Each path below is one point turned by a fixed rotation once a step. After each direction that follows a path, write how fast that rotation turns it, in deg/step (0 if it stays still).
Each turn is a multiple of 5 degrees from 10 to 175, or 0.
Each row of a path follows its step; steps can be skipped.
path 1
step 0: [  9  43  19  35 -23  26  -7 -37   9  -1  15  -4  -8  -5 -14 -28  12   6
   4 -15  12  -9   4 -19  28  28 -23  43 -12]
step 1: [ 17  26  -2  -5 -16   2   3 -30  -4   0  10  42   1  43 -23 -18  18  23
 -31   0 -19 -11  28  27   5 -13   2  -4 -44]
step 2: [ -2   4  15  -2   3   3  53 -11  -5  46 -23   7  -6 -16  -9 -13 -14  28
 -42  -2 -12   5  27 -27  30 -28  14  -5  -1]
step 3: [ -4  38 -10   6  10   4   5  15   5 -10  23  -3 -37 -30  -1 -46 -20  31
 -30  23  20 -12  -5 -14 -13  -7  14 -39   9]
step 4: [  5  36  28  28 -15  27 -25   3 -16 -15   5   3 -11 -15 -33 -26   2  -3
   9  17  -2 -15   0 -31  38 -10 -48   2  13]
step 5: [-20 -11  27  -9 -12  35  -6 -37   1   1  29  25 -13  30 -36 -39   2   9
   2   2 -30 -11  -2  23   8   4  -6 -15 -35]
step 6: [ 14   7  22  -3 -20  23  45 -31   0  45  -9   7   2 -11 -16 -16  20  41
  -1  -1   7  -6   5 -28  10  14  30  24 -18]
step 7: [  8  43 -49  22   5   2   9 -24 -10   7  21  17 -26   8   5 -16  -8  32
 -51   8  27 -10   8 -18  -7  -1   9  -7 -13]
step 8: [ -7  44  20  34   8 -11 -15  22 -13   4  -1   5  -1  -6 -38 -16 -13  13
 -24  -7 -18  -8  43 -27  29 -34 -18   2   5]
step 9: [ -8  12  42  -2 -11  18  17 -12  22 -18  24   1 -26 -15 -11 -53 -22   1
 -18  -5 -26  11  -1  29  18 -14 -10 -38 -15]
Speeds:
[ 20 -18  -1  -9  -2   4  -4  -2 -16   4  -5   5   2 -10  -7  -9  -6  10
  -5  -9   2  16   1  10  -2   3   1   0   0] => 90
[  4   8  -4  -9   1 -14   3   7  11  -9 -17  -4   0  -7  10 -11  -5  -3
 -16   0  -7   2  14   3   3 -13  -4  -6   5] => 60
[ 10  -3   4  19  -9   1   9  -2  -9   9 -12 -11   4 -12  -1   3   3  -8
  15   7  -6  -3  15  -6   4  -5  -1   6   3] => 170
[  2  10   8 -15   6   4  10  -8 -17   9 -11  -7  -3   4  13   4   9   1
   3  -7  -8 -11 -10   9  -1  -5   0  -7 -10] => 85
[  5  -6  -2  -3  14  -2  10  -9   4  10   4  13   7  -3   2   1  17  -4
 -14   6   4 -11  13   5  -8   7  -4  13   4] => 70
path 2
step 0: [  8  -4   0 -23  10 -17 -36  18 -10 -18   2 -19  11 -27 -15 -40 -11  28
   3  -8 -12 -24 -21 -40  -2 -18  10 -12  56]
step 1: [-15 -28  -2   0 -38   0 -25  -9   2 -20  18   2 -51 -20 -13  19  38  -1
 -19 -17   8 -12 -46 -30 -23   3 -12   6  -7]
step 2: [-19 -17 -34 -18   9  -3   3   8  43 -62  -2  -5  16   0 -18   9 -27  16
   9   5   3 -28 -25 -27  26  21  12  10  14]
step 3: [ 13 -45 -12  34 -20   4   7  28   4   2 -28 -16 -48  14   4  53  -7  18
   8  15  22 -12   1 -16 -19  17  -2  12   0]
step 4: [ 26 -29 -12   7   2   4 -27 -19  31  10 -13  16  -6   2  21 -10 -50  22
  30 -27  -7 -18  11 -10  49  19  12  -2  19]
step 5: [ 50 -51  32  24  14  -2 -10   5 -12  22 -18 -18   1  14  11  -3  31  13
   9  -7  -8  -3 -16 -51 -12 -11 -19   0   3]
step 6: [ -5  -8 -12 -17   3 -13 -28 -21  21  28  -8  -2  -4 -21  12 -27  15 -13
  -7 -17  26 -25 -46 -25  45 -22  31  -3  26]
step 7: [  1 -25  14 -35  21   4   3  19  32 -15   8 -26 -15  38   0  11  32  19
 -26 -22  25   3 -44 -24 -12   1 -15   3 -29]
step 8: [-13  22 -37 -31  -6 -25 -13  34   8 -17 -49 -20 -19   5  13  12 -28   0
  -2 -20  28 -14  -5 -22  15 -10  26  25  17]
step 9: [  6 -23  11 -35 -29   6 -25  15  13  10 -15   0 -46  21  -8  10   0  50
  15 -18  -7  -3  25 -19 -23  32  -3 -15 -26]
Speeds:
[  6 -17  -5  -7  -1  -1 -11   0  -6   7   2   5  -3   1  -2  19   4  -5
 -10   8  -3   7   3   1  -7 -14 -16   4 -15] => 175
[  6   2 -11 -14  15  -7  -9  -3   0  -1  -5   6  14 -20  -6   9 -11  -3
   0  -5   2  -6   2   8  11  -1   7   1   8] => 175
[  4  -1   0  -1   6   5  10  -4 -18   3  -9   6   1  -1   6   7   8   7
 -15  -9   0 -15  -6   3  -9  20  -3  -9  -4] => 175
[ -6   3  -8   3 -15   7  -5   3  -7 -19  12  -1  -4  -9 -16   6  -3   5
   1   2 -11 -10   5   2  -7   1 -10  -6  13] => 35
[ 12   8  13  -2  -5  -5  -6 -16   5  -8  -4  -8  -1   3  12  13  -5   0
  -9  12   0   4  14  -6   1   3   5 -14   7] => 65
[ -7  -3  -5  -3   5   0  14  -7  10 -16  -3  -1  -3 -11   3   2  14  -8
   0   4   1   0 -16   1   0 -14   1 -19  -6] => 70
